Named turns come first, each shown by rows before and after it. Which turns, in which order, take the first row of each pair that follows to the second? Write the first one first, as in the answered first pair.
turn K543:
[ -6  14  -7  15  -6  20   9  11 -28 -18 -13   7  -8   2   6   7   0   1
   7  20   0  18   4   3 -10 -13  28  -8  10   4   4   2  -3  -6  -2   5] -> [-10  19  -4  14  12   6  11   7 -12  -5 -23  11  -2   1  10   4  -7  -2
  19  14   5  26  -7  11  -8  -4  14  -2  -3   9   1  -3   3 -14  -9  -7]
[  1  28   3  16  11 -16 -14   8  -6  -1  -1  20 -14   2  18  12   7 -18
  14 -13   5   6  -2   6  -3 -12  -4  -4  -4   8  11   0  -6  -6   3  -3] -> [ -3  23  11  14   2 -18 -15  10  -4  -4   5  16 -16  -9  22  20  -2 -10
   4 -12   8  -1   0   1  -3 -14  -8  -6   1  13  12  -3 -14   8   6  -4]
[-17 -11   7  -5 -14 -14   8   6   4 -10   7 -23 -13 -30  23  19   3   9
   6 -10  -3 -24  -3  -3  -3   0 -12  -3   4  14  12 -19  -2   3 -11  -3] -> [ -4  -8 -12  -8 -22  12   7  17 -23 -21  17 -25  -7  -3   6   6  21  -5
   1   0  -9 -19  15  -4   4  -7  16  -6  14  -3  14  -8   0  -5 -10  10]
turn K610:
[ -1   8   1 -18  -5   3  12 -19 -22  18  18   6  -1  -3   5   5  -1   5
   3  10   6   0   4  18   2   5   4  -8 -17  13   7   8 -22 -13 -21 -14] -> [  5   7  -4 -19 -12   5   9 -14 -25  15  25   4  -2  -2   4   2   6  -2
   4  10   4  -4   7   9   1   9   5  -7 -13   4  10   5 -19 -12 -21 -11]
[-26  12   7   1  22 -24  -3  -4  18  17   0   4  -2   6  -3  -2   4 -26
   5  -6   7 -10 -11   1   0 -27 -18 -18 -12  14  19 -16   8  -9 -17 -22] -> [-25  14   3  -2  19 -23   0  -1  15  13   4   4  -3   4  -1  -2   9 -30
   6  -6   7 -16  -5  -3  -3 -27 -16 -18  -6  10  21 -22   9  -6 -17 -24]
[ -7  20  27 -11  12 -23   5 -16  10   8 -12  -7  -4 -14  -2  15 -11  33
   7 -23 -10  13  15   3   6  17 -15  15   5  30 -15  -3  -5   7  -5 -18] -> [  3  23  13 -14  22 -21   5 -12   3  11 -16   6   0  -4  -5   6   2  14
  22 -25 -14  18  15   7  13  26  -6  17  -6  25 -17  -3  -4  -4  -7 -25]
turn K520:
[-17   9  11  13   0   7  -2 -15  12  -4  -8   5  -7  -3   4   6  -7  16
 -19  15  11  11   2   4  -9 -19  -2  -1   8   3   3  16   7   8   3   8] -> [-16  13  14  13   2   4  -7 -11   5  -5  -5   9 -11  -3   8  10  -2  10
 -17  10  11  10   1   4 -13 -20  -3  -2   9   5   8  10   6   7   2   6]
[ 19  -4  -5  -8   8  -2   1  -2  -2   1  -1   6   4  17  -7  -3   4 -19
  22   2 -16  26  -8   8  11  26   6 -10 -14 -12  -7   0  -5 -20 -14  -5] -> [ 21  -9  -8  -4   3   7  -1  -3  -3  -3   0  -1  10  14 -14  -7   0 -12
  11  10 -13  24  -5   5  14  25   6  -7  -9 -15 -16   7  -4 -18 -12   1]
[  8  10 -12  -9  -8  14  -6 -11 -15  -2   3 -11  -5   7  -9   1   9   3
  -5   1  -2   2   8   6   6  -6   4  -7   9 -15  -9   3   6   5   3  10] -> [  6  13  -9  -6 -11   7  -6  -4 -16  -1   3  -3 -14   8   0   8  11  -7
  -4  -8  -6   1   9   5   0  -6   4  -9   5  -6   6  -1   4   6  -1   6]
[  3 -13  -8  24 -14  10   5  10 -30 -21   8  -7 -19  -5   7  11   1   4
  -8  19   3  -1   8   7  13  -7  34  -7   2  16  15  21 -19   2  12  10] -> [  2  -2  -3  25  -7  -6  11  10 -25 -14   2  10 -28  -2  24  20   4 -13
   5   3   3   0  -4  12   9  -5  29 -10 -15  25  24  11 -21  -4   5  -7]
turn K143:
[ -2 -14 -27 -11  12  -4  -2   1   4   8   2  -4   3  12 -23  15   4 -12
  10 -15 -21 -16 -11  -2  16   0   8  12 -32  -6  -2  -3   7 -27   0 -23] -> [-10  12 -18   2  16  -8  -9  -4   5  11  -4   9  -7  22 -11  17   6 -26
  -4 -13 -14  -4 -12   4   2 -11   4  11 -26  -3   5  -4  29 -25  -8 -15]
[  8  -9 -20  -8  -9  -6   0  12  11  17  -1   4   7   2  -2   1  17 -18
  11 -23   0  -4   2  -1   1  11  -1   8 -13  -1   0  -1 -17 -11  -2 -16] -> [ -2  16 -12   4  -4  -6  -5   4   9  20  -6  15   3  10   5   2  20 -27
  -5 -21   4   8   2   4 -10  -4  -4   9  -2   2   8   0   2  -7 -10  -8]
[ -4   7  -6  11  25 -22   9   9   5   7  -6  33   6  10   5   3  -3 -25
  44 -10  -5   6 -26   6   9  11   2   3 -30   9  12  -8  -4 -23  -2 -19] -> [-17  31   9  31  25 -17   0   5   1   1  -9  40  -4  13  10   7 -10 -19
  11   4   4  19 -22  17  -7 -16   1   3  -8  14  14   7  16 -13  -8  -4]
turn K458:
[ 10   1  -5   2  -1   4   1   5 -14  -1  -5   7   9   6 -16   1   0  12
   1  17  13   8   5   2   5   3  18   0  -4  12  -3  17  -5  -5  -2   8] -> [  2   7  17   5  -6 -14  -2   8  -2   3   0  10  -6  -8   6  17  -2   5
  -5   0  16  -5   1  -5  -5   0   4  -5  -5  22  10   0  -9  10  -7  -3]
[-12   5  12  -7  -5   1   9  -2 -13 -13   6   9 -10  -2   2  17   3  -2
 -13  -2  -5   7  13  -4 -17  -4  10  -4  -9  10  12  -8   0  17   8  11] -> [ -7   3  13 -11  -3   3   7 -11   8  -9   7  -5  -2  -2  -2   2   8  -1
 -24  -4  -8  10  16  -4 -15   2  -2   7   3  -6   4 -12  17  18   1  10]
[-44  10  11  14  16  -1 -11  -2   3   0  20  13 -16  -2  11  31 -39  24
   1  -7   1   5 -11   8 -21  -7  16 -11 -10  30   2  -3  -4 -17  10  11] -> [-39  10  19   5  19   5 -11 -16  37   9  26  -9  -5  -6   1   2 -38  19
 -19 -10  -4   5  -9   3 -27   1  -9  10  10   6 -11 -14  19  -8  -1   9]
[  1  -6 -11  -6   4 -21   6   6   1   4  -6   4 -13 -11  11  15  -2  -9
  23 -17  -7 -13 -11  -1   6  12  -5  -8 -25  11   3  -2 -22  -5  10 -24] -> [  3  -9  -7 -16   6 -12   6  -6  27  12  -1 -13  -1 -14   4  -9   2  -9
   9 -18 -13 -11  -5  -3   7  13 -23   9  -7 -12  -8  -6  -2   1   3 -23]

Each pair is 2 to 3 turns apart.
[-15  -9  16  12  16 -10  12   2  15  10 -11   4  13   2  22  13 -21  -3
  13  -6  -1   4 -13   8  -2  -6  -5   0 -30  19   0 -10  -3   0  -9 -25] -> [ -5 -26  21   2  -8  21  11  -1  16  -6  14 -32  18  -5   5  -3 -14  11
 -21   9  -9  -7  10 -11   3 -11  -3   7   7  -8 -12  -8   6  24  -2  -5] : K543, K458
[ -5  -1  -3 -10 -17  34  -8 -15 -19 -12   7   2   6 -11  -5  -5  -2  18
  -7  11   4   7   5 -23   0 -10   4 -13  12   3   8   4   7  13  -1  18] -> [ -6   0   6  -8 -18  25 -11 -15  -8  -7  10   0   3 -21   5  -4  -4  16
 -11   2   2  -2   6 -25  -2 -12  -7  -9  18   5  11  -2   8  21  -3  16] : K458, K458
[ 16 -11   2  -9  -3   3   9  -1  19   8   6 -13   9  -1  -4 -17   2   0
  -8   2  -7  -8  -1  -9   4  13 -20   6   3 -22 -12 -16   1   4   0  -4] -> [ 12  -6  -4  -3 -12  -1   4  17 -24  -5   6  11  -6  10   6  13   5  -4
   7  -1   0 -11   3 -11   4   1  11 -16 -10  -1   8 -10 -23   8   7   2] : K458, K458, K543
[-10  17   9   8  -1 -12 -14  -8  14   0  -3  13 -10   8  12  -8   5  -7
 -12   2   5  15   0   6 -15  -4 -13   3  10   3   8 -12  20   7 -12  -5] -> [  3 -14 -17  -5  -2  10  -9 -10   2 -10   0  -3  12   5 -19 -17   0  16
   3  22   0  13   3   4  13  12   1   2   2  -4 -13  10  -1  -4   4   1] : K458, K143, K143
[ 10  13 -23  -5 -12   2   3   1 -39 -15  23  -6  10   1 -17   9  25   9
  -8   3   8  -1  20  -3  -3  15  18  -5  26   9  -3  15 -12  -6   8   1] -> [ -4   0  -3  -5 -14 -18   3  -6 -16 -13  24 -12   4 -28  -6  23   8  27
 -14  -4  13 -15   7  -7  -8  14  -2  -4  21  20  -5   5 -20   6  11  -5] : K543, K543, K543
[ 19  14  -3 -12   6   5  -3   6   5   5  17  -9   2  11   4 -28  23 -27
 -13 -22  -6  -8   8 -12 -11   9 -14  13  23 -27  -6 -24  24  11 -17  -8] -> [ 11  14 -20  10  15  21  -6  -3 -27  -6  -3   6   9  30 -19 -23   7   8
  -8  17   3  25  12   9   3  -3  17   4  14 -13 -16  18  19 -15  -7  17] : K543, K143, K458
[ -8  17   8  13  19 -33  -5  -4  19   0 -10  25  -6  -4   3  -6   4  -7
   4 -19   4  15  -7  29 -17 -10  -4 -11 -10  14   4  -4 -11  -5   2 -14] -> [ -2  -2   8   1   3  -5  -3  -9  30  -9  14  -9   3 -13 -17 -28   4  12
 -29  -4  -3   5   9  13 -15  -8 -13   1  25 -12 -15   1   0  14   8   4] : K543, K458
[  5  18  11  -2   1  12   0  -1  12   3  15  -2   0  15   1 -22  19 -18
 -12  -4  -1   7  -2  -7 -14  -6  -7  21  22 -20   0  -8  18   8  -7   0] -> [ -7  23   4  11   6  -5   3  10 -20  -3   0  29 -15  15  18  15  10 -11
  16  -6   7   8 -14   3  -5  -8  16  -1  -9  18  16  -1 -13  -2   3  -4] : K543, K458, K458
[-23 -19  13  -9   5 -33  13 -15  27  18  -8   9 -10 -15   1   8 -18  19
  25 -22   2 -11 -13  19   5   9 -21   3 -21  11   0 -11 -17  12   6 -34] -> [-15 -28 -13  -9  11 -13  14 -15   2   8 -17   9   5   7 -27  -4 -13  28
  40   0   6   5  -3  31  22  12   4   3 -27   6 -13  11 -20 -10  12 -21] : K458, K458
[ -8  15  25   8   2   3   0 -23  -7   2 -11 -17   1  -8  -1 -12  -8  18
  -8   4  12  11 -15   3 -14 -12 -23  23  -3   0 -32  25  30  -4   9  -1] -> [ -1  19  15   8   2  11  -4 -20 -14  -1 -12 -16   2   4  -4 -19  -4  13
  -7   7   8  15 -12   7 -14 -14 -16  26  -4  -6 -29  27  35 -12   6   3] : K543, K543, K543
[-21  11  21   4 -25  -3  12  -9   5   6   8   7 -31  -5  22  24  -3 -16
 -25 -17   5  -9 -13  -8   2  14 -11 -38 -10   5  19   0 -11  18 -13 -16] -> [ -6  13   9  -6 -30  27   9 -10   3   0  19  -7 -17  13   3  -5  14 -27
 -38  -7  -3  -5   0 -16   5  16  -2 -28  11 -28  10   2  12  16 -15  -1] : K543, K458
[ 12  -3 -13   4   9 -10   0  -5 -21  -1   4  16   7  17 -17  -9  16 -27
  17  -1   2  14   1   0   1   4  12   5  -7 -10   6 -13  -1  -5   1  -6] -> [  9  -2   4  -2   8 -13   1  -6   1   6  10   6   6   6  -6 -16  15 -32
   7 -13  -2   4   0  -7  -9   2  -5  10   5 -19   8 -23  11   6  -5 -14] : K458, K458
[-14   5  10  15 -13   6  -2   1 -21 -14   9   2 -15  -3  10  24 -10  23
 -16  20   9   4   7  -1 -10 -15   7 -12  15  15   9  12  -3   9   6  14] -> [-13  14  23  14  -9  -4  -2  -1   0  -3  11   4 -19  -9  24  19  -5   4
 -19   3   4  -4   2  -3 -21 -12  -9  -5  17   9  15  -7   8  14  -2   3] : K458, K520
[ 17 -12 -11 -14 -11  13  -1   4  -8 -17  29  -3  -5  10   0  -7  15 -16
   1  -4  -9 -19   8 -15  -7   3  17 -11   4   0  18 -10 -18   5   7  -5] -> [ 19 -14 -12 -16 -14  17   0   3  -4 -13  29  -9   1  12  -1 -18  14 -15
  -2  -4 -11 -17   7 -12  -6   6  15  -5   6  -5  14  -9 -12   5   7  -3] : K458, K458
[  0   6 -22   6   3   6  -7 -11 -11  -2  -6  10   7  37  -8 -10  -6 -15
  10  10  16  18  -6   8  -3   2  21   2 -14  11  -8  17  -3 -35  -6  -2] -> [ -9 -20  -5   1 -13  11  -4 -16   5 -12  10 -17   7   2 -13   3 -27  27
 -15  22  20   3  -5  -8   0  -4   6   4   1  14 -24  21 -16  -9   6   2] : K543, K520, K543
[-25  -1  18  22   8 -11  -4  -5  19  -6  -6  -4 -14 -15   1  10 -33  24
  -2   0   4  -5  -9  10  -8  -5   0   5 -11   9 -10   7  -2   7  12   4] -> [-13 -18   4   7   4  -9   1   2  14 -10   1 -18  -7 -22  -7   5 -30  25
  12   1  -4 -17  -6   4   6   9   4   5 -18   4 -16   3 -16   5  17  -2] : K520, K143
[-12  15  27  14  -6  -5 -19  -5   5   8  -6  21  -1  -5  13   7  -3  -1
 -13  12   1  11 -25  27   3 -10  -4   0   4   0   3   7  24 -35  -6 -17] -> [ -2   1  29   6 -34   8 -17   7 -11  -9  21   4 -12 -19  15  18   3   3
 -24   6   1 -16 -11   2   4 -14   5 -11  23  -5  13   1  10 -10   7  -9] : K610, K543, K543
[-10   0   6   5  12  -6  -2 -10  31  -8 -12  -5  11  -8   8   1 -18  24
 -10  -2  -1   7 -15  24   4   1 -19   8  -4  -4 -15   9  12  -4   3  -5] -> [-13   5   6  14   6 -11   0  -3  12 -11 -11   9   2 -12  19  21 -20  24
  -1  -4   3   4 -21  25   6  -4  -6  -4 -13  12  -5  12  -7  -8   8  -5] : K458, K458
[  4 -19  -1 -17  -4   1 -16   6  -7 -12  -6   0 -11 -14   4  11 -13   8
  -5  -7 -15  -7   5 -11   2   3   5   4  -4  -2  -8   4 -22  14   7  -5] -> [ 11 -16 -14 -22   7  10 -15   2  -7  -6 -12  -1   2   3  -7  -8  -5  -2
  -1  -3 -18   6   6  -1   8   7  12  14  -7 -13 -18   9 -10  -5   1  -1] : K458, K458, K543
[ 16  12 -22 -10  -4   4  -1  20 -19   6 -10   5 -10  14   2  10  -7 -21
  36 -18  -1   4 -14  13   0  29  28   9 -44 -12   8   6   1 -13   0 -27] -> [  7  36  -4   5   5  17 -10   2   4  12 -13   1  -5  26   1 -14  -5 -28
  -5 -10   3  21 -11  18 -19  10  11  25 -11 -30   1  14  45  -7 -16 -13] : K143, K458, K458
[-13   0  16   7 -12 -18   4  -2  13  -3   4  -1  -8 -21  13  26 -16  16
 -12  -7   8 -14  -4 -12  -8  -8 -16  -7   0  17   3  -8  -5  16   0   2] -> [  3  -4  -3  -4  -5   9   4 -13  17  -7   4 -21  14   1 -21 -21  -5  17
 -20  13   2   7   8  -5   4  -2  -9  14  16 -22 -18   7  18   0  -2  16] : K458, K543
[ 14  -7  -2 -18 -12  16   5   2  -2  -7  17 -16   5   6   2 -11   9  -8
  -5   3 -11 -14   7 -18   6   8   2   3  10 -24   1  -3  -1   5  -7   1] -> [  5 -11   3  -8 -17  13   5   2 -11 -15  14  -6  -4  -4   4  11  -1  12
  -5  10  -3 -13   4 -16   6  -6  11  -7   7  -2   5  10 -18   9   4  10] : K458, K610
[  0  18  18   6  20   4   0 -11  22   1  -6  -6   7   1   9 -19 -14 -11
   9  -4  10   5 -18  15 -17   5 -18  10   8  11 -26  -5  18   6 -18   2] -> [  3  13   8   3  22  12   1 -11  13   1  -9  -3  15   7   0 -28 -13  -8
  16   4  12  13 -15  23  -8   7 -10  12   3  12 -30   3  17  -6 -14   2] : K143, K610
[  5  20  11   7  11  17   0   9  -4  19 -15   3  -9  21   1 -20  27 -21
 -27   8  -6   8  -2 -13 -10 -16  12   3  16 -12   9  25  20  -6 -15  20] -> [  5  27   7   9  15   8   2  14  -7  20 -22  16 -14  24   8 -12  25 -28
 -12   3  -4   8  -9 -11 -11 -12  15  -1   4   0  16  22  12 -13 -14  13] : K520, K458
[-12  11  10  26   6   0  -2   5 -22  -3 -20  33 -12   5  -7  32 -24  43
 -15  14   9   5  -4  12  -2 -20   7 -20  -8  30  -1  31 -11  -4   9  17] -> [  7 -29   8  -2   3  13   8 -11  20   5  -7 -17  14 -17 -33  -2 -28  58
 -23  15  -5 -11   2  -1  14   4 -17   0   8  -3 -28  25  -7   5   9  12] : K458, K143, K458
[ 11  11 -15 -13   0   7  -8  18 -27   3  -3   2   1  29  -7 -20  27 -23
  14   2  -5  -1   0  -2  -3  18  17 -11 -21 -25  16  -8   1 -16  -7  -2] -> [ -1   8  -2 -16  18 -16  -1  -1  15  20 -18  -4  14   8  -3 -27   9  -5
  16  -1  -1  -2 -16   5  -2  29 -17   0 -28 -18   3 -15   9 -18 -12 -18] : K543, K458
